(in the rows, 128 means zero)
Rotation paths and how fast each direction turns (degrees per step)
Each turn is a multiple of 5 degrees from 10 to 175, or 0.
Path 1:
[124 141 123 127 137 126 149 129 149 124 131 132]
[124 148 132 117 131 122 147 135 131 125 136 137]
[127 138 127 111 137 131 149 128 140 121 131 123]
[126 147 126 119 139 133 143 124 135 123 128 145]
[129 142 123 103 130 131 139 134 132 123 138 135]
[129 138 114 116 137 136 139 125 148 123 132 135]
[125 146 121 117 129 124 137 136 137 127 139 147]
[127 137 119 113 130 126 144 138 146 126 139 124]
[124 146 124 128 136 123 146 130 146 125 130 139]
[125 145 132 112 131 122 147 137 132 126 137 131]
[126 139 126 115 140 133 150 124 142 122 128 126]
[125 149 129 115 136 130 143 127 129 123 132 146]
[130 138 122 102 134 134 140 131 135 124 137 129]
[128 141 116 120 137 134 138 126 146 123 132 143]
[127 145 121 112 128 125 136 138 136 128 141 141]
[127 137 117 118 134 127 144 134 149 126 136 125]
[123 147 127 127 134 122 145 133 141 126 134 142]
[125 142 130 111 131 124 149 137 135 124 136 123]
[125 142 127 120 141 132 150 123 142 121 126 134]
[127 148 131 110 133 129 142 131 126 124 135 141]
[129 136 119 105 136 138 141 127 140 123 133 128]
[127 145 119 120 135 132 137 128 141 125 133 147]
Directions:
[136 123 126 131 136 123 123 130 122 133 124 126] => 0
[129 121 124 125 130 132 130 125 135 126 126 117] => 140
Path 2:
[128 148 134 132 135 148 121 139 137 129 130 128]
[121 127 122 135 123 140 126 127 148 148 131 131]
[120 125 110 151 123 137 120 125 127 122 133 125]
[109 124 121 128 133 143 137 142 134 115 123 123]
[142 134 129 137 133 146 136 132 146 121 120 127]
[134 125 110 122 116 144 130 126 142 134 138 128]
[127 133 110 135 135 140 116 140 124 124 142 133]
[109 134 132 131 136 144 138 136 135 132 135 138]
[127 144 125 146 117 142 129 122 137 130 119 128]
[117 122 115 130 118 142 118 132 141 129 128 111]
[130 118 113 143 143 135 127 143 135 120 126 128]
[125 125 122 129 129 146 151 126 136 120 134 136]
[137 148 117 126 121 146 126 132 132 122 124 132]
[124 130 126 124 131 144 115 137 142 139 142 124]
[123 129 116 150 133 135 127 132 133 138 133 142]
[107 130 122 139 120 145 136 123 128 118 132 125]
[125 138 122 133 128 141 125 142 138 120 111 118]
[137 116 125 132 131 143 130 132 151 130 134 121]
[135 125 101 136 125 137 133 132 130 126 135 141]
[117 139 125 124 131 149 130 135 124 116 143 131]
[125 146 130 132 134 143 127 140 140 139 121 136]
[125 128 125 143 119 143 121 118 144 140 136 122]
Directions:
[129 123 132 122 131 126 122 119 123 128 122 132] => 0
[136 131 132 138 131 129 123 126 125 122 130 126] => 175
[129 118 120 132 130 124 123 129 127 132 135 129] => 90
Path 3:
[123 119 135 118 113 127 118 136 115 146 130 125]
[115 130 136 132 122 137 128 133 114 151 121 123]
[125 135 124 133 119 137 140 134 127 151 130 114]
[129 124 124 120 120 130 133 143 127 143 140 108]
[125 121 139 120 130 128 127 149 114 139 130 115]
[125 130 139 136 132 130 143 145 113 142 124 122]
[129 129 124 137 128 129 151 140 120 139 141 122]
[134 123 123 124 133 130 136 138 112 133 150 116]
[139 127 136 122 133 126 130 137 100 133 134 122]
[138 132 134 134 123 122 142 133 104 138 128 136]
[130 126 122 136 118 127 141 126 110 142 144 135]
[131 126 120 123 124 133 124 121 105 140 146 123]
[141 135 132 118 118 129 121 125 106 142 127 123]
[133 130 132 127 106 124 132 131 115 149 125 133]
[116 120 125 131 112 132 130 129 119 151 137 129]
[120 129 125 126 123 141 123 127 116 149 133 113]
[134 135 131 120 119 133 129 136 121 148 122 110]
[128 123 135 125 114 123 135 148 126 147 127 121]
[112 118 134 133 128 132 137 145 119 144 135 122]
[123 133 129 132 137 141 139 138 115 142 133 111]
[142 135 128 126 128 128 143 144 118 137 133 112]
[136 119 133 125 125 118 139 147 114 134 139 125]
Directions:
[122 127 131 128 129 131 129 136 137 131 124 119] => 25
[122 135 126 131 124 124 124 129 130 116 127 127] => 0
Path 4:
[124 144 120 130 124 127 128 108 121 117 119 137]
[132 123 129 125 144 134 142 127 112 110 130 123]
[124 136 152 129 134 120 136 136 139 120 136 119]
[131 136 125 125 117 111 116 128 139 112 139 138]
[138 139 125 131 138 125 123 120 115 121 117 147]
[128 121 132 141 134 118 148 129 115 117 120 123]
[121 141 134 130 124 129 143 129 145 112 130 120]
[130 131 129 123 129 129 116 115 129 108 147 136]
[127 134 134 124 148 113 121 133 112 122 124 137]
[142 131 134 132 120 106 144 135 124 122 120 123]
[135 135 125 142 123 135 135 129 146 109 125 138]
[117 130 131 137 136 128 125 104 121 114 136 136]
[118 138 128 114 140 117 137 134 113 116 128 122]
[150 135 146 122 123 122 134 135 131 116 132 122]
[132 125 131 143 131 120 118 131 143 113 128 145]
[121 139 122 136 130 111 133 109 119 125 122 140]
[130 136 121 127 130 133 148 132 112 110 127 123]
[131 130 151 134 132 134 130 129 136 111 133 117]
[119 127 130 122 132 108 117 125 142 113 138 135]
[139 146 123 123 132 113 130 122 116 128 126 145]
[139 123 131 144 128 127 140 138 113 113 121 129]
[118 133 138 139 127 127 136 121 146 111 118 121]
Directions:
[131 127 130 125 129 129 129 131 117 126 119 122] => 95
[132 129 134 119 130 122 120 133 129 129 133 128] => 70
[127 131 132 133 117 132 121 132 130 123 127 125] => 100
Path 5:
[116 132 112 109 118 128 123 119 120 119 137 132]
[117 128 124 118 146 142 122 117 116 130 117 120]
[131 131 123 111 146 123 138 129 118 122 145 125]
[120 129 132 110 137 109 120 126 119 136 116 133]
[122 132 112 113 129 126 133 109 130 116 129 142]
[110 130 128 123 143 138 117 131 113 115 120 130]
[122 136 118 104 128 129 137 132 113 130 140 120]
[128 122 136 109 142 125 123 111 120 137 119 125]
[124 124 115 123 142 114 137 117 123 118 138 141]
[114 137 122 116 136 120 108 132 121 119 118 132]
[121 142 116 107 129 139 141 121 125 123 125 127]
[123 122 144 112 142 136 126 121 110 121 127 129]
[118 123 115 115 132 113 136 124 111 135 140 132]
[125 130 120 113 142 122 106 113 128 127 120 126]
[121 140 115 119 147 130 143 126 126 117 125 136]
[121 134 142 105 132 127 119 136 114 117 127 132]
[115 127 117 110 122 128 140 113 115 137 126 131]
[124 118 125 120 145 133 112 111 118 120 132 126]
[118 136 110 122 148 117 135 135 118 128 130 127]
[131 141 133 101 134 122 118 125 129 122 121 129]
[116 128 127 117 135 131 145 115 119 123 119 143]
[117 121 128 115 130 129 113 125 110 113 138 132]
Directions:
[125 131 126 125 121 120 124 137 124 132 130 126] => 115
[134 127 131 139 122 131 128 133 134 133 129 129] => 0
[124 131 117 134 131 133 121 129 130 124 128 124] => 85
